[[125 124 132 116 128 113]
 [108 109 138 105 147 124]
 [151 115 150 113 138 136]
 [146 152 121 106 138 129]
 [150 145 132 107 120 110]
 [138 153 129 107 122 136]
 [153 129 115 132 151 131]
 [102 143 109 144 127 146]
 [147 119 120 121 112 115]] --> 131

[[123 113 134 135 133 124 134 133 145 149 144 106 124]
 [139 139 113 131 121 136 133 139 129 146 122 141 119]
 [139 118 147 142 126 137 130 127 125 129 145 123 128]
 [118 111 128 148 137 118 109 109 143 149 124 115 111]
 [137 123 125 134 130 119 142 126 145 144 148 144 121]
 [145 145 145 136 145 115 110 129 119 112 124 111 136]
 [107 139 115 114 117 148 120 134 141 145 132 136 120]
 [114 111 116 111 117 144 126 132 124 132 107 142 148]
 [133 124 139 115 119 128 133 136 140 139 132 112 112]] --> 120

[[135 135 129 122 130 134 134 100]
 [130 124 123 127 126 127 126 117]
 [133 130 132 130 131 133 118 124]
 [126 126 125 127 131 131 135 101]
 [124 125 122 122 129 131 127 129]
 [127 127 128 119 134 131 127 122]
 [130 130 130 137 131 132 126 115]] --> 129

[[127 131 130 128 131 128 127 127 130 125 128]
 [137 118 125 134 108 126 125 148 137 145 135]
 [128 126 126 127 127 128 129 127 126 130 127]
 [128 126 127 127 127 128 129 128 125 130 128]
 [118 137 130 120 150 130 132 104 115 110 120]
 [131 123 126 130 120 127 127 136 130 136 131]
 [120 138 131 122 147 129 130 110 121 112 122]
 [126 127 127 125 131 128 130 123 122 127 126]] --> 131

[[107 130 149 134 112 116 138 140 128 119 119 139 143 124 112 125]
 [107 118 136 148 148 135 119 111 111 122 136 143 143 134 122 117]
 [107 118 136 147 148 137 122 111 111 119 133 143 144 137 126 117]
 [107 138 144 113 119 144 133 113 126 144 126 112 137 142 114 121]
 [107 140 139 110 129 144 120 117 142 133 113 135 141 112 126 142]
 [107 126 147 144 122 116 119 138 143 133 117 113 125 141 139 127]
 [107 139 144 112 120 144 131 113 128 144 123 112 140 139 112 124]
 [107 140 141 110 125 144 124 114 137 139 113 125 145 121 115 140]
 [107 133 149 125 112 127 140 133 114 119 140 141 119 112 137 143]
 [107 121 141 148 139 120 119 115 130 143 141 132 119 112 119 132]
 [107 139 144 112 120 144 131 112 128 144 123 112 140 139 112 125]] --> 143

[[127 140 133 119 127 112]
 [129 109 129 129 138 136]
 [128 127 130 125 131 124]
 [128 125 126 132 127 134]
 [129 143 128 127 118 120]
 [126 150 133 118 123 108]
 [128 135 127 129 123 127]
 [130 125 125 134 122 136]
 [129 123 125 134 125 137]] --> 127
---
[[126 117 124 123 125]
 [109 107 129 137 147]
 [121 125 140 137 126]]
137

[[132 133 121 130 144 132]
 [119 105 127 139 104 135]
 [142 139 124 135 100 124]]
100

[[156 140 133 119]
 [134 138 109 130]
 [130 142 107 123]]
107

[[146 130 132 105 115 114]
 [115 126 130 136 120 143]
 [138 127 129 122 118 120]]
118

[[127 121 158 119 136 115]
 [110 130 100 119 147 131]
 [131 136 147 129 129 102]]
129

[[156 145 118 133 156]
 [152 139 115 149 143]
 [112 141 132 144 153]]
144

[[118 118 128 107]
 [141 122 120 134]
 [128 125 128 128]]
128
---
[145 124  99 104] ⇒ 104, 145

[127 146 139 103 134] ⇒ 134, 127

[[125 117 154 130 142 105 117]
 [146 115 133 152 147 128 129]] ⇒ 117, 146

[113 106 149 141 147 141] ⇒ 141, 113

[140 155 154 145] ⇒ 145, 140

[140 111 145 106] ⇒ 106, 140

[109 153 125 130 108 125] ⇒ 125, 109

[[137 125 127 121 125 127]
 [137 101 121 108 116 111]] ⇒ 127, 137

[131 126 152 146] ⇒ 146, 131
---
[148 141 145 105 145] ==> 148, 105

[141 150 130 124 148] ==> 150, 124

[154 119 125 126 116 131] ==> 154, 116

[145 144 133 116 153 112 155] ==> 155, 112

[126 140 144 136 127 100] ==> 144, 100

[[128 145 122 146 128 134 116]
 [125 136 106 136 134 115 123]
 [120 149 117 150 124 134 118]] ==> 150, 106

[[124 118 149 128 129]
 [124 135 147 126 131]] ==> 149, 118

[[110 132 125 143 119]
 [127 132 138 127 118]
 [146 136 152 101 113]] ==> 152, 101

[127 102 126 128 131 117 120] ==> 131, 102
---
Input: [149 133 121 115 136 121 125]
Output: 149, 125

Input:
[[153 120 107 126 109]
 [130 139 142 124 144]
 [130 135 133 124 135]]
Output: 153, 135

Input: [107 118 128 150 123 158]
Output: 107, 158

Input: [107 127 113 136 125]
Output: 107, 125

Input: [151 136 150 119 146 115 150]
Output: 151, 150

Input: [144 138 101 143 140 134 150]
Output: 144, 150
---
[[109 127 102 112]
 [135 135 141 135]
 [135 153 128 122]] value 153

[[124 121 124 126 123 120 134]
 [152 153 152 151 152 152 113]
 [128 127 125 127 124 124 123]] value 124

[[129 134 133 127]
 [121 133 119 130]
 [122 104 112 121]] value 104

[[117 148 150 106 137]
 [122 113 108 132 136]
 [119 121 110 127 132]] value 110

[[127 125 131 147 149]
 [129 117 130 149 150]
 [129 115 130 151 149]] value 130

[[144 127 156 143 130 127]
 [127 128 127 127 127 128]
 [118 121 125 101 109 126]] value 101

[[128 141 128 141]
 [126 129 144 135]
 [140 106 129 145]] value 106

[[105 137 151 158]
 [152 146 139 133]
 [148 116 109 116]] value 116

[[151 128 129 130 115 153]
 [121 110 121 121 140 125]
 [137 125 136 129 114 130]] value 129
---
[[121, 130, 129, 130, 132, 126, 129],
 [133, 117, 102, 124, 145, 126, 128]] -> 129, 133

[[107, 130, 109, 117, 114],
 [115, 128, 106, 113, 112],
 [113, 138, 126, 139, 124]] -> 114, 113

[113, 149, 145, 134, 130, 140, 148] -> 148, 113

[154, 120, 115, 117, 109, 110, 112] -> 112, 154

[105, 124, 123, 122] -> 122, 105

[[112, 115, 119, 112, 108],
 [102, 117, 115, 112, 106],
 [108, 152, 118, 145, 133]] -> 108, 108

[127, 118, 139, 117, 157, 124, 130] -> 130, 127

[[127, 135, 137, 120, 136, 117, 117],
 [120, 127, 126, 149, 109, 146, 139]] -> 117, 120
---
[118, 119, 142, 153, 148, 150] gives 148
[131, 101, 127, 126, 138, 153, 130] gives 153
[119, 130, 114, 142, 106] gives 142
[128, 134, 154, 135, 125] gives 135
[155, 138, 109, 132, 131, 117, 142] gives 117
[152, 106, 115, 125, 138, 128, 150] gives 128
[155, 104, 154, 139] gives 154
